One turn or mirror swaps these rows in pairs. Which row does each one swap with?
J171: [-20  -7   9   2 -18   2  -1  -7 -20   9  -3 -19   2  -2  -1   6  -4  10]
J925: [ -2   8   1 -19   4   9   0  -9  -5  12  -8   5   1 -12 -16 -17 -11   4]
J771: [ -3   3  16  -1   9  -9  -1  -4   3  -7  13 -17 -18   2   5  -3   2 -12]
J544: [ -4  -2  14  -2   1  -9   8   0   0  -6  11 -15 -14   8  14  -2  -3 -14]
J816: [ -1   6  17   0   6  -9   0  -9   0  -6   9 -22 -21  -3   2  -3   9  -6]
J590: [ -1   2  -5   2  33   5  -9  -3  -4  10  -1   5  -6  -8 -11  -4   2  -6]
J637: [ -4 -12  -9   4  -6  -7   4   0  10  -2 -10  20   6  -6  -8  -8  -2  -8]
J839: [-11 -10  10   5 -24   4 -12  -9 -18   7  -5 -15   4  -5   4   6   2  13]
J996: [  3 -12   0  -1  -9   2   8  12  -5   8   5   9   2  10  16   6  -4 -14]
J580: [  2 -13   5   3  -8   4   9  14  -5   8   7  -1  -5  11  18   2   0  -9]
J270: [  7 -13  -3   2  -9  14  -2  13   2  12  -1  10   8   3  15   8  -2  -7]
J884: [ -7   3   1  19  -3  14 -14 -22  -8   3  -3  13 -12  -8  -3   5  15  -4]
J407: [-15  -1   8  -4  12   6   7   4 -18  16   1 -18   0   1  -9  10  -5  10]
J655: [ -4 -10  10 -15  -7  -6   5 -18  -1   1 -13   5  10   2   1   7  14 -14]
J499: [ -9  -9   4   7 -28  -1 -18 -12  -8   0  -7 -11   3  -7   1   4   8   5]
J591: [ -8   3   4  16   1  10 -17 -22  -7   5  -5  11 -11 -10  -4   1  17  -2]
J749: [-15   5   6  -9  16   6   5  -2 -21  17  -3 -11   3   4 -12  11  -7   3]
J773: [ -1 -14 -10  14   4  -4   6   3   8  15 -11   4  -1   6   9  -8   8  11]
J634: [ -6  12  -8  -5 -15   3  -2 -18 -21   6   8   2  -8  -5 -15  -1  -2 -13]
J620: [ -8  -9  12   8 -28   1  -9  -7 -12   3  -2 -17  -1  -9   3   4  11  10]
J601: [  8   2 -10   2 -11   5 -20  -6   0 -10  -2  -1   6 -14  10  -7  16  -7]
J164: [ -2   7   2 -22   8  13  -2  -7  -4  16  -8   2   6 -13 -14 -18  -4   4]
J528: [ -8   6   2  -1  28   8  -4   0  -9  17  -1 -10   1   2 -12   7  -7   1]
J241: [ -1 -15 -11  16   6  -6   8   5   6   9  -6   3  -2   6   3  -6  13   9]
J26: [ -2   6   2 -17   2  25  -1   7   2  10   6  -7  -4  -1 -11  -6   2  16]
J484: [ -7   8  -2 -14   6  23  -3  11   6   5   6  -6  -3  -3 -12  -6  -3  14]
J419: [  8 -15   0   0  -6  19 -14   4  -3   9  -9  14  13  -7  10   8   6  -1]
J360: [  3   8  -2 -15   6   6 -17  -9   1  -7  -6 -11   7 -13   9   1  21  -9]
J950: [  0   5  -2   3  33   6 -11  -4  -8   9   1   2  -5  -6 -11   0   3  -7]
J409: [ -3 -14 -12   5  -3  -2   5   0   9  -4  -9  20   2  -5  -8  -6  -1  -6]
J868: [  7   6  -3 -14   2   7 -19  -8   1 -11  -4  -8   6 -14   9   0  19  -7]
J12: [  1   0  11 -13  -7 -12  11 -17   0  -2 -11   2  12  -1   2   7  11 -12]
J783: [-11  -2   9  -5 -18  -1  -9  -8 -18  12  -7 -20   2  -1  -4  11  -2  11]
J449: [ -4   1   9 -14   0  26   2   7   1  14   5 -10  -2   1  -7  -5   1  19]
J8: [  6 -15  -2  -4  -7  19 -15   7   0   8 -10  16  13  -9   5   2   4   1]
J686: [ -8   6  10   3  10  11 -16 -27   3   5  -9   0 -12 -13  -8   2  15   0]
J695: [  2   3  12   2  -2 -13   4  -3   5  -4  16  -9 -13   9   9   4   1 -11]
J276: [ -4  12  -6  -4  -8   5   0 -19 -24  -2  13   2  -2  -3 -12  -4  -2 -12]
J953: [ -1  10  16  -4   9  -6  -4 -18   5  -8  11 -15 -17  -6   2  -5   4  -8]
J570: [ -2 -16 -12  15   7  -7   8  10   6   7  -1  -4  -4   9   3  -6  10   6]

J816 swaps with J620
J580 swaps with J407
J270 swaps with J528
J839 swaps with J771
J601 swaps with J686

One turn or mirror swaps these rows in pairs. Which row does each one swap with?
J562: [  9  16  -3   1   4   7 -15  11 -15  10  13  -5   6  20  17  20]
J460: [  8  -5  -1   4   5  14 -27  15  -1   5   6  -1 -17 -10  28  18]
J492: [  9  -5   7   2  15  23  -2  11   6 -13 -11  18 -12  -4  13  13]
J282: [ 21   9  -9  -2   9  10 -11  -4 -13   9  15 -11  -4  11  12  18]
J893: [ 13  14   4 -16   0   9  -8  14 -24  -2 -21   4   5  10  -1   5]
J362: [ -9 -10 -12 -14   2  10  -8  -2 -13  -5   5  14 -21  18  18  10]
J631: [ -4 -13  -1 -21   2  14  16  12 -10  -5   3   0 -13  11  16   7]
J77: [ 14  17  11 -14   3  15  -5  11 -26   3  -9  -5   8   8   1   2]
J779: [  8  11   6 -16  10  14  -4  17 -19  -4 -16   0   1  21   1   2]
J699: [ -3  17   3 -26   0  -4 -13  -7 -12  -1  -9  23 -10  -4  15   7]
J61: [  4 -10   3  -2   1  20 -16   5  -3  13  17   7 -18  -5  30  14]
J782: [ 15  24  -2 -10   1   2 -19  -7 -18  10  10   2   3  10  24  17]
J321: [ 14  13  -2   0  -8  -2 -16   2 -19  18   6  -4   3   6  16  13]
J888: [  5  -6  -1   2  18  28 -10   0   1 -16  -9   8 -11 -12  14  10]
J51: [  1 -10  -9  -5  -8  22 -24  11  -5  10   7   4 -11  -3  26  18]
J56: [  2 -11   1 -23   8  12  -5   4 -18  -7   4  20 -27  11  24   3]
J382: [ 15  -1  -3 -11  14  28  -1   9  13  -7  -5  13  -7  -6  21  16]
J224: [  0 -13   0 -15  -3   6   9   4 -14 -10   3  15 -18  15  10   6]
J86: [  4  24   9 -15  17  -6  -1  -4 -16   3  -2  20 -10  -2  17   5]
J305: [  2  16  10 -19  14  -9 -11   1 -25   3   0   3  -4 -15  12  11]
J747: [  0  16  13 -20  10  -2  -7   5 -21  -1 -16   9   4 -16  17  16]
J708: [  9   5   6   1  -2  15 -30  17  -7  12   4  -1 -16  -7  27  13]
J184: [ 11  21  -9   4   0   4  -8  -2 -13  12   9  -2   8   3  19  22]
J436: [  7  -4   3 -11  15  25  -2  14   2 -11 -11  -6 -17 -11  20  17]
J384: [ 10  14   0 -13   6  20  -6  15 -15   4 -10   5   5  13   2 -11]
J186: [  4  16  12 -24  11  -6  -7  -5 -26   2 -14  20  -5  -3  17  17]
J696: [ 10  -4   5   5  15  25   3  16   3 -10  -7  15 -11  -8  16  11]
J478: [ 15  14  -9 -10   7  -2 -14 -10  -9   9  14  -6  -6   5  20  18]
J344: [ -4  -8   3 -19   2  10  14   3  -6  -1   2  12 -25  10  21   7]
J503: [ 17  16   2 -11   2  10 -11  10 -10  -8 -15  14   5  19  -2   0]
J54: [ -5 -11   6 -18   9   8   3  20 -25   0   5  -6 -21   9  24  14]
J377: [ -3 -11  -1 -19   9   6   3  16 -16  -6  11  -3 -22   8  22   9]
J774: [  6  -6  -1   1  -2  15 -26  -1   1   5   6  -2 -11 -15  22  13]
J731: [  4  22   3  -7   5  18 -12  17 -14  -1  -9   7   7  22   5   0]
J892: [ 10   1  -2  -3  24  27  -6  10  -3 -15 -16   8  -9 -10  24  11]
J43: [  5  -3  10  -3  19  21  -3   6  -1 -12 -19   2 -14 -14  13   7]
J417: [ -2  19  10 -17  10  -7  -7   3 -11  -3 -15  24  -8  -8  12  20]
J10: [ 23  14   4 -10  -5  19  -8  12 -17   0  -8  16  13  11  12   1]
J230: [ 20  12  -7   0   3   3 -16   2 -16  12  12  -8   6  14  10  13]
J404: [ 18  14  -4 -17   2  12 -15  10 -14  -7 -14  11   8  14   2   1]
J574: [  8 -10  -8  -2   4  11 -18   7  -2  10   8  -3 -17  -4  28  27]
J516: [  3  14   9 -21  10  -9  -7  -2 -19   3  -5  -6  -6 -15  11  10]
J915: [-10  22   7   0  10  -5  -9  -5 -15   8  -4  22  -7  -4  15  11]
J518: [  6  -6   3  -3  15  21   8  15   1  -9 -14   3 -18  -8  12  17]
J424: [  3  -4   9   0  -3  12 -23  15 -15  17  15   8 -17  -2  31  14]
J378: [ -7  -7   2 -11  10  11  11   4 -18  -5   8  22 -18  12  23  14]

J51 swaps with J184
J518 swaps with J893
J282 swaps with J708
J230 swaps with J460
J779 swaps with J43
J731 swaps with J888

One turn or mirror swaps these rows in pairs. Which row does each one swap with?
J180: [-12  13 -20  -2  -4  -3   4  -3  -5  10   0   9 -14 -12  -7 -18 -10 -12
 -27   0  -5 -16   4]
J724: [-11  15 -13  12 -13   7   7  -8   6  16  16  20 -21 -17 -10 -27   9  11
  -4  -5 -10  -7  -8]
J790: [-14  10 -21  -2  -5  -2   1  -6  -5   8   3   9 -14  -5  -2 -16  -9 -16
 -25   3  -6 -18   4]
J932: [  6   8   4 -14  -3  -1 -19   4   2   4 -10  -1   8  10  -5   0  -2  12
 -10   2  -1   0 -15]
J542: [  3  -3  14  -3 -21  25  16  10   0  22   3  16  -4  -8  17 -16  16   0
   4   5   0   5   2]
J659: [-16  11 -21  -2  -8   5   3  -4  -6   8   6  11 -16 -10  -1 -18 -11 -13
 -25   0  -5 -19   0]
J650: [-11  12 -21  -2  -7  -1   3  -4  -6   8  -2   9 -12 -10  -3 -14 -11 -17
 -25   6  -5 -18  -1]
J687: [  4  11   6  -9   1   1 -19   8  -5   4 -13  -1   4   4  -8   2  -6  10
 -12   1   5   1 -17]
J555: [  5  14   9 -12  -8   5 -17   6  -7   5  -8  -1   4   6  -6   1  -7  19
 -13   3   8   5 -16]
J804: [-12  18 -15  11 -11   8   8  -8   1  17  11  20 -19 -19  -8 -26  10  14
  -2  -7 -11   1 -11]
J683: [  1  -5  15  -3 -21  27  14   6   1  25  -3   7  -1 -12  12 -10  11  -2
  10   9   1   4  -4]
J861: [  2   9   6 -13  -3   2 -19   8  -6   8  -9   0   6   7  -5   5  -4  11
 -11   5   7  -1 -18]
J548: [-11  11 -19  -2  -6   2   2  -6 -10   8   1   7 -18  -7   0 -14 -11 -17
 -25   2  -4 -17   3]
J719: [  2  -6  17  -3 -23  19  11  11   1  25  -2   8  -4 -10  10 -12  17   1
   9   7   0   5   1]
J666: [  6  -6  14   0 -22  23   9   8   1  23  -3   8  -8 -14  10 -13  17  -4
  11   1   0   4   3]
J229: [  0  11   7 -13  -3   6 -13   5  -5   7 -11  -1  10   2  -5   4  -9  14
  -8   7   5   4 -21]
J433: [-13  17 -15  13 -10   5   8  -8   1  16  12  19 -19 -13  -8 -27  10  16
  -3  -6 -11   1  -4]
J579: [-16  12 -22   2 -10   0   3  -6  -7   9   0  10 -14  -7  -4 -20  -9 -15
 -26   2  -4 -18  -1]
J340: [  3   1  13   0 -24  23  13   9   2  18   2  18  -4 -14  13 -14  21   4
   3   8   2   8   6]
J505: [ -5  -8  13  -2 -24  21  11   9   2  22  -2  12  -3  -8  11 -16  20  -3
   5   7   4   9   2]
J142: [  7  -6  13   5 -21  21   9   4   4  23   2  10 -11  -8  13 -15  18  -1
   9   3   4   7   4]
J295: [-18  14 -16  14  -7   7   7  -9   2  11  17  20 -18 -13  -9 -25   8  14
  -5  -4 -11  -2  -7]
J866: [  2  15   7 -15  -2   1 -17   8  -7   1  -8  -3   5   1  -5   3   5  11
 -12   7   7  -6 -20]
J145: [  0  -6  17   0 -19  23  14   9   0  22   2   9  -3 -11  14 -12  16   2
   8   8   5   1   1]
J633: [  0  14   1 -14  -6   5 -20   6  -7   4 -11  -1   7   9  -9  -2  -3   9
 -13   8   8   2 -16]
J567: [-15  18 -14  14  -9   1   5 -10   2  16  13  20 -19 -15 -10 -26   5  11
  -5  -7  -9   0  -6]
J349: [-10  17 -12  16  -8   8   6  -6  -1  14  12  19 -21 -16 -10 -28   9  16
  -5  -5 -10   3  -7]
J901: [  0   0  15  -3 -21  18  13  11   2  19   0   6  -7 -16  14  -9  25  -1
   7   8   3   3  -2]
J380: [  3  -8  14  -5 -23  26  11   7   1  24   2   7  -8 -12   9 -14  16  -1
   4   7  -3   7   3]
J343: [-15  17 -17  15 -12   5   4  -7   1  15  14  18 -19 -17  -9 -26   7  10
  -6  -5 -12   1  -9]
J656: [  3   8   9 -15   0   1 -18   4  -9  -2  -8   3   3   3  -6   0  -7  15
  -7  -4   4  -5 -15]
J670: [  4  -8  18  -4 -21  25  10   9   3  25   2   8  -7 -11  12 -10  12  -3
   1   7   4   5   3]
J413: [ -3  13   5 -14  -6   3 -23   8  -5   4  -5   1   6   9  -8   0  -4   8
 -10   5   3   3 -19]
J795: [  1  12   6 -13  -2   4 -15   6  -5   5 -10  -1   1   9  -8   2  -8  14
 -16   5   5   4 -19]
J923: [ -4  -4  14  -3 -20  22  10  10   6  26   2   9  -6 -11  11 -16  18  -4
   8   6   0  12   0]
J602: [  7  11   8 -12   0  -3 -21   4  -6   3  -7  -2   3   7  -6  -3  -8   8
 -15   2   6   0 -13]
J859: [-12   8 -22   5  -9   2   6  -3  -2   8   2  12 -18  -9  -2 -16 -11 -14
 -28   1  -4 -16   1]
J57: [  4  -7  17  -5 -23  25  11  12   4  23   0   9  -9 -14  11 -12  12   2
   4   3   2   7   1]
J494: [  5  -9  14  -3 -20  18  11   7  11  22  -5   8  -3  -4  12 -15  18  -2
   7   3  -4   3   2]
J116: [-13  11 -22   2 -10  -1   3 -11  -7  10   3  12 -14  -7  -4 -16  -9 -15
 -22   3  -4 -18   4]
J910: [-10  19 -16  11 -13   5   4  -7  -1  13  13  17 -19 -16 -10 -28   4  15
  -7 -10 -13  -3  -8]
J614: [  3  14   3 -15  -1   4 -17   7  -8   2  -3   5   7   9   0   2  -7  14
 -15   3   3   2 -18]
J379: [-17  12 -20  -2 -10  -1   7  -7  -9   4   3  10 -14  -4  -1 -17 -10 -13
 -21   2  -6 -18   4]
J797: [ -9  19 -20  14 -11   8   6  -7   2  17  11  19 -23 -16 -10 -22  10  12
  -4  -7 -10  -3  -4]
J970: [ -1  18   7 -19  -1   4 -21   7  -5   4  -5   6   3   5  -1   2  -5   7
 -17   1   6  -4 -16]
J440: [  1  13   7 -13  -3   2 -17   7  -8   3  -4  -4   7   4  -1   4  -7  14
  -8   5   7   0 -16]
J520: [-12  11 -22  -2 -11  -6   4  -6  -3   4   1   9 -15  -9  -4 -15 -10 -10
 -26   1  -2 -16   1]
J72: [  7   9   6 -14  -8   9 -18  10  -5   3 -10   0   2   4  -7   4  -9  13
 -14   4   7   0 -16]
J858: [-15  19 -19  13 -12   8   9  -3   1  10  12  20 -19 -16  -8 -26   3  15
  -7  -5 -10  -1  -6]
J835: [  4  -9  14   3 -20  21  14   8   4  14   0  13  -9 -11  12  -8  14  -1
  12   5   2   2   5]

J861 swaps with J719
J683 swaps with J229
J724 swaps with J520
J379 swaps with J295
J145 swaps with J440
J349 swaps with J548
J858 swaps with J659
J602 swaps with J142

One turn or mirror swaps these rows in pairs. Which row does each one swap with?
J960: [ -9  -4   8  -6  11   4  15  -9  -7 -15  11  17  -8 -12  -6   4]
J264: [ 11 -13  23 -11  -8  -3   3  -3   6   7 -11  10   6  -6  -8   2]
J199: [ -5 -18   2  10   2  -5   8 -10  15 -13   9  -3  10 -12  -5  13]
J213: [-14  -1   2  13  12   1   0  -7   5  10   5   2 -11  -9 -28  14]
J978: [  3   4  11 -10   6  16  -3   7  -4  15  -3  12   6  -2   2 -11]
J132: [ -4  10  -7  10  -1 -13   9 -12   8   3   4  19 -10  -4   2   9]
J297: [  5  -9  16   4  -8   0  -9  14 -13  -7  -8   2   9 -10   1  18]
J52: [ -1  -1   6  16  24  12   5  -3   8  10   3   1   3 -16 -14   1]
J621: [ -1   0   6   4  -9  11   5  13  18 -10  -8  15  -9  10   0   5]
J151: [-18 -12   5   1  10  10  10  -4  -3 -11   2  -8 -11  -5 -20  -4]
J71: [  3  11 -13   3  -3  11  -7  19   1  -9  -4 -16   1  -1  -6  11]
J681: [ -4   0  -7   9  -3 -19  17  -1  12   5   4  14  -1   6 -17  10]
J187: [-13   7  16   7  -8   7   1 -24   2   1   5  -7   5  -3 -15   7]
J278: [ -9 -19   6   5  14   3  -1   4  -4  -1   7 -13 -14 -10  -7   6]
J641: [-20   5  -6   1  -4  17  -3   1  -5  -3  -5 -15  -6  -3 -15   5]
J874: [ -6  -5  20  14   3  -5   5  21   4 -13  -3   0  11  -3 -17  -4]
J799: [-17   7  -8   4  -2 -18  -5  -2  -3 -10  -5  14  13  -1 -15   7]
J350: [  1  18  -8   4  -7  20   3  -4  -8   4  -6   5  -1 -15 -22  11]
J418: [ 25   2 -19   8   7  13  -1   5  -1   2  -3  -3   7  -1 -11   7]
J748: [ 11 -11 -11  13  -3  -5 -18  12  -9  -7   4  10   8   4  -2  13]
J948: [ 17 -11   9   6   1  -5  -6   7 -10  -5  16  13   1  -8   1 -11]
J240: [ 29   7  -4  -5   9   4  -1  -3  -3  -2 -11   8  13   0  -7   1]
J788: [ -4  -7  -9   2   4   9  -6  -9  11  -8  -8   8  12 -19 -21  -9]
J496: [ -5   8   3 -13   0   7  15  17  -2   0  -6  14   0   0 -15  22]
J564: [-4 10 12 19 -9 -2  5 -6 -4  3  9 11  5 14  5 -4]
J509: [ -5  10  12 -11  -8   7   4  17  -1   0  14  -2  15   1 -21  -2]
J921: [ -4 -17  10 -12 -12  -9  -5  -7  -4   5  -2  11  -1   9   2   4]
J962: [  4  -8   1   3 -10 -13  11  11  -2  -7  10  -7  -1  -8  -1  24]
J247: [  7  -5 -13  18  12  -1  -1  -5  13  10 -10  10  -4 -14 -13   4]
J930: [-11  -2   5  10   6 -21   6   1  16  -6  -1  -7   6  -1 -24   1]
J627: [  2   0  -2 -10 -15  13  -4   8  10   6  -3  -6  18   6   1  11]
J937: [ 17 -15 -13   5  10  -1  -7 -15  -7   1   3   7  -6   5 -11   0]
J919: [ 13  14  -7  -1  -7   6  14   8  10  -6  -5  17   2   7 -20  13]
J238: [ 10  -1   5   6  -7  12  -7 -13  -6 -12  20   6  13  -8   1  -4]
J763: [ -1   0  -2 -15 -11   2   1 -15 -10   4  12   7 -11   7 -12  -6]
J392: [ 13   8  10   1   3  11  -3  25  -4   0  -1   8   6   1 -23  17]
J944: [  9   1   3   0  -4   1   2  -8   6  16   6 -22  15  -3 -15   1]
J167: [  5   7   1  -2   1   9   4  24  -3   0  12  -6   8   6   2 -13]
J181: [  3   5   3   3 -13  18   3 -12   2  -5  13   6  -5 -21   2  11]
J7: [  9   8   1  17  11  10 -10   0   1 -10  -7  -5   2  17   0   4]
J943: [-15 -12  -6  -7  11 -11  12  -4  -5  -6   8  -6  -6  -5 -12  -6]
J442: [  5 -10  -7  -3   2  -1  -4 -11 -27 -10  -9   4  10  -3  -7   4]
J38: [ -3   2  -4   9  -4  -4  -5 -19   4  -1  11   3   6  21 -22   3]
J713: [ -8   3  10   2  -5  12   1  30  -3   0   2   3   9  -4 -10 -10]
J158: [  7  -5  20  17   5  -7  11   7   5   3 -14  13  -7  -4 -16   7]
J220: [  8   8  -7   4 -14  -7   1   5  -1   2  17  25   5  11  -8   1]

J213 swaps with J392
J937 swaps with J220
J713 swaps with J151
J38 swaps with J748
J278 swaps with J509
J181 swaps with J264

